One turn or mirror swaps these rows in pairs. Which row does each one swap with?
j_577: [-11   0   1  -9  10  -4  -8 -12   6  -1  12  -4  16  -3 -11 -16   4 -12
   0]
j_938: [ -3  -6  -2 -24   1  -7 -15   2   0  -2   2  10   9  -8  -8  -9  -3 -11
   7]
j_166: [  2   0  -9 -17   6  -2  -7   4  12  -3   4 -20   3  -7  -8  -3   5   4
  -7]
j_230: [ -5 -10  11  -5  15   6 -10   5   4  -4  -1  -8   2   4 -10  -7  -2  -5
  -4]
j_438: [  0  -1  -7  -6   6   7  -4 -12   6  -7   7 -10  15 -10  -7   1   5  10
  -6]
j_528: [  3  -7  -1  -1  10   6  10   8   3   8   8  -4   9  -2 -11   3   7   6
  -3]
j_409: [ -2   3  -6   0   8  10  16   1   5  -2  13  -5   3  -7  -7 -11  -1 -10
 -16]
j_601: [ -8  -2  -7  -2  -3   7 -12  -4  -1  -2   0 -10  15 -14 -15  -1 -10   1
   5]
j_857: [ -1  -6  -3 -20  -8  -5   0   0  -2  -3   3   3 -12  -8 -11  -6  -6  -9
   1]
j_64: [ -1 -10  -5   1   1   7 -10  19   6  -4   9  -5  -9  -2  -9   1   3   1
  -4]
j_424: [  3  -4  -4 -20   1  -5 -15   6   9   3   9 -18   4  -4  -9  -4  10  -5
  -3]
j_479: [-11 -14  -9 -10   0  -2  -5   0  10   5  -6  -8  11 -11 -11  -2  -1   4
   5]
j_394: [  1   2  -6  10  -8   8 -10   5   9   0   8 -20   6  -9  -8  -4   2 -10
   1]
j_87: [-4  0 -1  6  2  6 10  1  8 -8 10 -5 -3 -9  4 -1  9 -6 -9]
j_840: [ -4  -4  -5  -9   3   8  -6  28   5   3   2  -2   0  -5 -10 -11  -5 -14
   1]
j_856: [  2  -2   3  -5   7  -7  -3  13  -3   3  12  13   5  -2 -18 -14  -3  -8
   3]
j_561: [  7  -3   0 -16   4   6  11   5   6   2   7  -7  27  -9  -1  -3  -5  -5
   1]
j_882: [  4   5   0  -6   2   3 -15  13  16  -6   1  -3   2  -3   2 -11  -2  -1
  10]
j_111: [ -6  -2   0  -2  -7   6   5  -8  -6  -4   9   6  14 -12  -1   6  -7  -6
  -4]
j_744: [ -3  -2  -3  -5  -4  -8  -9  24   7  -7   5   1  -2  -9  -2 -13   4 -14
   2]
j_158: [  5   4  -2 -15   2   6  -5   3   5  -7  14 -20   3  -1  -9  -2  13   0
  -7]
j_523: [ -3  -4  -2 -21  -1  -5  -1  -5   3   2   5  -2  26  -6  -7  -8   3 -17
  -3]
j_969: [  7  -2   2  -5   1   2   8  -9  12  -6   0   6   2  -3   7 -13   2  -3
  -4]
j_718: [  5  -7   1  -2  -8   8 -15  24   1  -4   7   2  11  -4 -11  -8  -2  -9
  -2]
j_93: [  2  -1 -11  -1 -10  -2 -18   5   3   6  -3 -16  13  -6  -6  -4   1  -7
   1]
j_12: [  1  -5  -1  -8   4  -6   6   3   8  -4  22   7  -5  -1  -3  -9   3 -13
 -13]
j_595: [ -8  -2  -6  -8  -6   0  14  17   4   0   6  -1   3  -8 -13  -2 -11   1
   7]
j_566: [  2  -5  -3 -14  -3   2   7  11   3   3   5  -3  30  -5  -7   0   3 -11
  -2]
j_978: [  6  -1  -1  -3  -3   8  16   0   6  -2  18   4  11 -10  -3   2  -7  -9
  -9]
j_301: [ -6  -4   0 -19   6  -2  -7  -7  -2  -4   2   2  -9  -7  -8  -9  -2 -14
  -1]
j_911: [ -6   1   6  -4   3   8   5   9  -3  -9  10  -5  14   7 -13 -16  10 -13
  -8]
j_362: [  3  -2   2 -21   3   5  11   6   8  -3  12  11  15 -10  -9 -10  -3 -15
  -8]
j_467: [ -7  -8   6  -7  -1  -6  -2   0  13   3   6  10   9  -5  -4   3   4 -16
  10]
j_580: [  4  -3   0 -17   0   5  -8  11   0  -2   5  -3 -11  -8  -7 -11  -7 -20
   1]
j_668: [  0  -6   1 -13  12 -14   8   3  17   1   8  -4   4  -5  -8  -8 -12  -1
  -7]
j_855: [  5  11   0   1   2   6   5   6  -4  -2  12 -15   7  -3  -7 -17   4  -2
 -12]
j_753: [ -9  -3   3  -3  -4   7  -6  -6  -2 -10   1  10  16  -8 -15  -4 -10  -8
   1]
j_351: [ -3   4  -5  -6  -4  -3   1 -15   0   6   8  -2   8  -6   0  -3  -2 -21
  -1]
j_2: [ -6   4  -2   4  -5   6  -4   3  -7  -6   7   3  17 -11 -20  -6 -12  -7
   2]
j_161: [ 12   2  -7  -9   2   7   4   2   9  -4  10 -19  -2  -9  -5  -7   1  -3
 -16]
j_934: [ -5  -5  -2 -11   0  -1  -3 -16  -1   0   7  -3 -11  -9 -11  -3  -4  -7
  -5]
j_169: [  0  -3   0  -3   1  21  -7  16   4  -8   3  -2   9 -12 -17  -4  -6   4
  -2]
j_681: [  3  -5  -3  -7 -12  -6   4  -1   7   5   6   1   5 -10  -2 -10   1 -28
   0]
j_452: [ -1  -3  -3 -13  -1   2  -2   8  15  -3   5  -3  31  -5 -10   2   0  -4
  -2]
j_854: [ -3  -4   1   9  -3  -5  -9  -1  15  -6   4  -3  14  -7 -13  -7   8   4
  -3]
j_679: [  0  -1   0 -14  -4   2   7  18  -6   9   0  -1  -3  -8  -1  -7  -6 -12
   7]
j_206: [  1  -1  -3 -10  -9  -3 -17  16   1  -3   8  -3  25  -7  -6  -6   1  -7
  -4]
j_183: [  1  -2   3  -1  -1   8  -9   4  -9  -7   0   3  14  -9 -14 -16 -15  -6
   2]
j_976: [  4  -7   0   6   7   9 -13   5  -2  -1   9   3  -6  -5  -7   2   5 -14
   1]
j_777: [ 14  -4 -12  -3   1 -11   4   9  13   2  14   1   2 -10  -5  -4   5  -9
  -9]

j_111 swaps with j_206
j_978 swaps with j_718
j_681 swaps with j_394
j_467 swaps with j_854
j_409 swaps with j_840
j_934 swaps with j_424

